A single turn carries every row of the set below to another of its rows. Some are shown first; where does it send the rows asked next?
fibir: 13.5,6.7,10.0,-15.5,12.0,3.0,-29.8,-12.9,-2.1,-10.2,21.5,-2.4,-4.7,-20.5,-22.0,12.2,6.0,10.3,-13.8,9.4,10.4,9.0,-10.6
rurat: -11.0,-6.3,-20.9,4.6,-37.8,-9.5,-13.1,-21.9,16.4,-1.5,18.8,9.8,15.4,0.8,-2.8,-8.5,22.4,4.0,28.9,2.3,6.0,-2.8,-14.2
sez: -23.2,-4.9,-21.1,-27.1,-6.1,9.9,-8.9,-9.5,38.1,-9.3,6.2,18.2,-10.2,-1.2,0.2,0.4,11.9,10.0,54.1,-13.7,-7.2,23.8,-10.7
zer: -3.5,7.8,3.9,-3.2,28.4,-7.4,15.4,-6.5,21.5,-10.2,-7.5,6.5,23.4,12.4,-13.2,-17.9,-1.5,7.8,-15.4,-15.6,3.7,-25.8,-24.3
Liga: -21.0,-5.6,-36.4,-12.4,-3.6,4.9,-11.1,-11.4,25.8,-4.5,4.1,8.5,-18.3,2.8,-9.3,-0.3,19.9,-10.0,56.7,-7.8,5.1,3.8,-13.0
zik: -28.7,-7.2,-22.2,-11.5,-6.7,-0.8,6.8,-1.4,31.0,14.9,-7.1,2.5,-4.4,9.6,15.8,-8.5,10.7,-26.5,-6.9,-32.2,-22.4,-23.1,-7.3
dez: -18.0,-42.4,-35.1,-22.9,-6.0,-3.3,-11.5,-2.9,7.9,8.6,11.4,-1.9,0.4,-0.9,17.1,-2.5,2.5,-2.3,-17.5,-11.4,4.3,-13.5,-15.5
vudir: -12.5,-2.3,2.4,-6.7,-28.3,-27.4,-30.3,-4.8,8.9,2.0,-2.9,8.5,-6.5,-14.2,9.9,23.6,-9.9,-2.9,20.6,-30.1,-15.8,0.2,7.7
nevu: 3.3,20.6,14.4,-9.9,0.0,9.2,2.6,-7.7,18.3,1.0,-2.8,3.6,7.9,-29.9,-7.1,16.6,17.1,-3.6,-13.6,1.5,-22.9,17.5,-17.3
Nufaz: -8.4,1.5,-14.5,11.0,-12.0,19.6,-28.4,-30.2,1.2,1.3,-2.9,0.0,-30.4,1.6,8.6,13.4,9.3,-20.4,11.8,0.0,-7.6,-22.9,-3.7
lodud: -20.4,-22.9,-20.0,-30.0,5.8,5.8,-28.1,-10.3,21.4,-0.3,22.9,9.8,-8.1,17.4,6.4,-16.7,-19.0,24.6,-12.3,-27.6,20.7,1.3,-5.6
feb: -4.2,3.9,8.8,-9.8,24.9,-9.5,17.9,-2.9,23.5,-9.5,-10.8,9.1,29.1,4.7,-5.2,-11.7,-6.5,14.0,-18.4,-18.5,-4.3,-16.3,-24.4
Ramu: 1.6,-1.2,5.2,-7.0,39.1,-2.8,-1.7,-7.3,6.3,-12.2,-7.9,1.5,6.1,8.5,-9.3,-4.4,-14.8,8.4,-23.7,-14.3,7.7,-29.8,-18.9
sur: -1.6,-4.4,7.7,-11.6,28.1,-13.0,12.2,1.2,14.2,-8.1,-15.4,7.2,23.6,-3.2,-0.9,0.0,-14.1,12.4,-23.5,-19.0,-4.0,-16.2,-23.1
Toka: -1.1,6.5,5.8,-5.2,36.5,0.4,3.9,-10.9,16.2,-13.5,-3.9,3.8,12.0,16.8,-13.9,-15.9,-7.5,8.8,-18.7,-13.3,7.7,-30.0,-20.4
Kope: 7.0,9.5,-3.8,-4.1,6.1,8.0,-10.7,-7.9,1.7,7.4,-5.1,0.8,1.2,-34.5,-10.9,23.0,-0.3,7.2,-18.6,3.1,11.5,22.1,-24.7
vato: -3.8,43.8,6.3,6.8,0.1,0.5,3.6,-6.4,28.1,10.1,-10.8,6.6,5.9,-17.8,-22.4,5.0,11.9,-8.4,0.4,-17.0,-2.1,15.4,-16.3
Duvul: -28.0,-16.8,-23.6,-22.5,-1.1,29.8,4.7,-11.6,33.6,12.2,-2.8,11.9,-4.0,5.6,28.0,-7.9,-5.5,9.4,-20.2,-21.6,-10.4,6.8,-18.6
Fime: -13.2,8.2,-18.1,8.8,-17.6,37.5,-18.6,-40.9,21.2,-1.8,10.7,13.3,-11.4,12.0,4.2,-9.6,8.9,12.2,16.6,5.5,11.0,3.2,-16.9
peda: -32.3,12.2,-7.4,-17.6,5.1,8.4,-10.2,-9.0,45.3,6.0,4.2,13.7,-13.9,28.0,5.0,-23.1,-10.2,1.0,-2.1,-48.9,-5.8,-7.9,1.9
nabof: -20.1,-12.0,-15.8,-31.7,6.3,12.0,-23.8,-7.0,23.4,-9.8,-1.9,14.1,-30.0,-9.2,9.1,20.4,-6.3,7.2,42.8,-18.8,-11.8,21.5,-2.7
Ludod: -20.9,-13.4,-19.5,-19.0,-0.5,-24.3,-25.2,-0.4,18.8,2.9,18.4,0.2,-9.7,21.7,-6.0,-17.7,-3.5,-10.2,2.1,-38.7,9.0,-27.8,5.5
mitim: -21.5,-14.6,-28.2,-23.1,-7.9,-10.0,-11.6,1.9,23.4,-2.0,-6.4,11.3,-13.8,-14.9,3.1,17.6,5.2,-3.6,51.9,-20.7,-6.8,17.1,-9.1
zela: -16.2,-13.2,-30.2,-18.2,7.8,7.7,-25.9,-8.6,11.4,-3.9,-5.1,4.1,-38.6,-5.9,-0.9,19.9,2.5,-11.8,45.8,-12.5,1.0,1.5,-5.0
veza: 3.7,40.9,19.9,-4.6,7.1,-5.7,-15.8,-10.8,23.9,-7.4,16.0,3.6,0.7,-4.6,-34.4,-5.8,18.2,-5.8,4.9,-10.8,-4.5,1.4,-2.7
Roza: -19.2,-4.7,-24.0,-22.1,10.4,26.9,-22.9,-19.8,26.2,-12.5,7.6,11.1,-34.8,8.0,-3.5,2.3,8.6,1.7,48.1,-6.7,0.0,8.9,-7.0
Besog: 7.2,30.2,2.1,2.0,13.0,-6.3,-28.7,-11.2,7.2,-1.2,13.4,0.7,-6.8,-8.3,-37.5,0.9,0.1,5.0,-0.5,-9.0,29.8,6.3,-10.2
Gur: -16.9,4.7,-1.2,-8.7,-33.3,-10.2,-20.5,-15.6,29.2,-1.8,9.6,24.0,12.1,-3.3,5.3,1.3,-9.1,30.7,25.6,-23.5,2.2,26.1,-5.3
Zun: -14.9,12.4,5.4,-2.8,-8.4,19.5,-35.5,-23.5,14.2,1.2,-10.4,13.6,-33.6,-1.8,16.2,22.5,-23.2,6.0,8.6,-27.1,-10.9,6.1,5.0
tez: 0.8,-5.8,9.7,-14.2,35.7,-5.0,1.5,-2.4,8.1,-11.9,-11.5,4.8,11.8,0.4,-1.0,1.5,-19.3,14.6,-27.8,-17.1,0.2,-19.7,-19.2

sez goes to Liga
Ramu goes to tez
Nufaz goes to Zun
And these:
nevu goes to vato
Duvul goes to zik

A single turn carries every row of the set below to another of its rows. Some are shown first; where does it send the rows asked next?
Lalut: 18.7,7.0,12.4,-2.3,7.2,-30.1,17.5,-14.6,-1.0,-9.1,-22.2,14.1,-24.9
Nuti: -6.2,1.8,15.8,-25.5,-1.1,-25.2,-21.1,-9.1,-42.5,4.6,22.5,-1.6,-8.3
lud: 4.2,-3.7,-3.9,-15.1,-20.1,-18.2,-3.7,13.5,-34.5,3.9,3.6,29.3,-23.3
vesa: -14.4,-9.6,19.1,-4.1,-1.1,3.4,7.7,10.4,-22.8,6.9,-1.3,16.1,27.9
Vit: 8.1,2.1,20.6,-6.3,2.0,-19.2,22.1,-24.3,-6.1,-6.5,-8.1,19.1,-29.1
zad: 4.1,5.5,35.5,12.9,8.9,-39.7,12.7,34.8,-18.3,5.2,-4.7,9.0,-16.4
vunit: -9.5,6.5,13.9,-24.0,-4.4,-9.9,-27.0,10.0,-35.5,7.8,19.1,2.7,1.9
raber: 13.9,15.2,17.6,-8.2,-0.2,-20.3,24.8,-16.8,-7.0,3.1,-5.6,14.4,-25.6
Zumut: -2.0,-19.0,17.8,16.6,25.8,2.7,5.1,18.5,-12.3,9.0,-26.0,-10.0,-2.2
vuken: -27.8,9.3,19.3,14.4,19.5,-30.1,-7.3,-15.8,-38.2,4.8,0.7,0.6,-28.7
bif: 0.1,-19.2,2.0,6.2,29.5,-16.0,0.6,32.9,-16.9,8.1,-29.1,-11.7,-4.5
nizud: -16.1,-29.0,8.8,3.1,28.3,-10.7,13.7,10.0,-8.3,28.3,-5.7,-16.0,-7.0
Seda: -9.3,2.5,-18.2,-14.5,5.7,-33.2,-2.4,10.3,3.8,-10.9,-27.9,-9.6,-9.1
vis: 6.4,2.6,21.7,-4.2,7.9,-39.3,26.8,0.2,-9.9,3.3,-16.2,23.3,-28.8
nogo: -11.1,-1.6,5.1,-19.1,21.9,-6.8,-2.8,40.2,-22.4,2.3,6.4,2.1,-34.8
butop: -7.4,-23.5,9.5,5.5,7.1,-4.5,18.4,4.0,-36.5,3.8,-3.3,5.0,25.0
Nonud: 6.8,21.2,20.3,-0.9,4.2,-28.4,23.7,-14.0,-21.9,-7.5,-14.8,13.1,-27.9
gefo: 9.9,-6.4,3.1,-2.8,-24.3,-24.6,0.4,7.2,-32.8,3.3,-0.6,26.3,-30.9
Kam: -7.2,-3.8,-16.4,-12.5,8.1,-22.5,-24.1,-10.1,-34.9,-6.7,23.3,4.6,-2.0
zab: -20.6,-11.2,13.8,-19.0,19.2,-17.0,4.0,40.3,-26.2,-1.4,3.8,-18.0,-25.4
Fuli: -13.9,-4.1,-9.2,-11.0,18.4,-17.2,-7.4,-0.9,2.1,-7.8,-20.4,-26.8,-24.2
zuf: 9.7,-21.6,-0.6,14.7,35.0,-13.3,8.2,22.5,-26.0,2.3,-17.1,-16.3,-2.2
kef: -5.0,11.1,-11.0,-18.0,2.2,-16.8,9.7,-2.6,15.4,-8.0,-13.7,-8.9,-12.1
naf: 10.0,15.4,24.7,29.4,8.4,-27.4,11.6,25.5,-11.0,-5.8,-2.8,8.9,-13.3
Kopus: -11.3,1.5,32.3,17.0,29.9,-30.1,-3.7,-21.2,-27.3,-0.6,1.8,14.7,-9.2
San: -14.5,-16.7,9.6,-0.6,-9.5,0.7,9.5,-13.3,-38.2,4.8,-1.4,2.6,17.7
bebug: 4.4,-22.3,9.2,7.5,26.7,-0.1,-0.1,25.3,-16.6,12.1,-11.7,-19.6,8.8
Por: 11.3,9.5,18.1,25.6,17.6,-28.9,8.3,33.6,-4.0,0.1,1.8,2.6,-10.0
golu: -15.9,0.9,16.5,16.2,22.9,-49.5,-11.1,-22.0,-19.1,7.3,-7.5,2.1,-13.6
Kat: -24.8,-11.7,27.4,13.0,15.2,-29.2,-19.3,-16.5,-37.3,2.3,6.3,2.1,-21.8
rus: -15.8,5.8,6.3,-20.2,3.0,-24.0,-24.1,2.4,-43.0,14.8,17.7,-14.7,-5.0
bot: -20.7,-4.4,22.1,7.9,18.2,-39.2,-29.1,-14.8,-26.7,2.7,3.6,3.3,-22.1
Libuz: 3.4,-0.4,27.4,4.6,-7.8,-30.4,14.4,-15.8,1.6,-23.5,-12.0,4.4,-7.2
Peke: -7.5,-6.3,14.7,-27.8,2.6,-27.9,-25.7,2.4,-28.6,-1.9,25.3,-7.5,6.1
Vuda: -6.9,7.9,-14.7,-12.1,2.8,-30.6,-0.2,-2.6,14.9,-2.3,-13.3,-10.5,-19.0
tikof: -8.5,6.9,17.9,-18.4,-18.9,-22.0,-14.6,9.1,-42.7,-6.5,21.7,-7.6,-4.8
Genu: -3.3,-13.0,-1.5,-16.3,-12.8,-12.2,7.5,-1.3,-25.8,10.4,-2.0,7.2,27.9
Ruku: 9.7,5.5,1.8,-1.2,-24.9,-14.7,2.0,23.0,-41.1,-9.7,1.2,12.5,-18.5
Rudu: 5.9,-22.6,-3.2,22.5,26.9,-12.5,3.7,16.4,-16.3,11.7,-15.7,-21.1,-2.3
Zam: 10.2,14.6,11.6,-15.4,3.4,-35.1,14.2,-13.3,-11.6,-15.9,-17.0,24.7,-14.0
sutaf: -15.6,-14.2,14.8,-25.3,14.1,-10.8,3.3,34.1,-30.0,-9.6,15.7,-12.2,-23.3
Kagan: -6.3,-17.3,6.3,-0.9,7.7,0.1,21.3,8.8,-22.5,-2.4,0.4,8.4,30.3
buti: -4.5,-7.5,20.3,-26.0,-3.4,-21.9,-34.8,7.0,-30.6,1.9,16.0,-6.0,-3.5
bos: -14.3,-2.9,-9.2,-19.6,19.0,-10.3,-2.3,0.9,13.3,-12.9,-14.6,-10.2,-1.4
nuzo: 1.0,-14.7,-5.1,12.2,29.5,2.3,-7.0,35.8,-15.0,4.3,-8.1,-6.9,-8.7

nuzo goes to tikof
bif goes to vunit
And these:
Vit goes to Rudu
raber goes to zuf
San goes to golu
gefo goes to Por
Zam goes to Zumut
Genu goes to Kopus
kef goes to butop
Nuti goes to Lalut
Ruku goes to zad
Vuda goes to Kagan
vuken goes to Seda
lud goes to naf
nizud goes to Kam

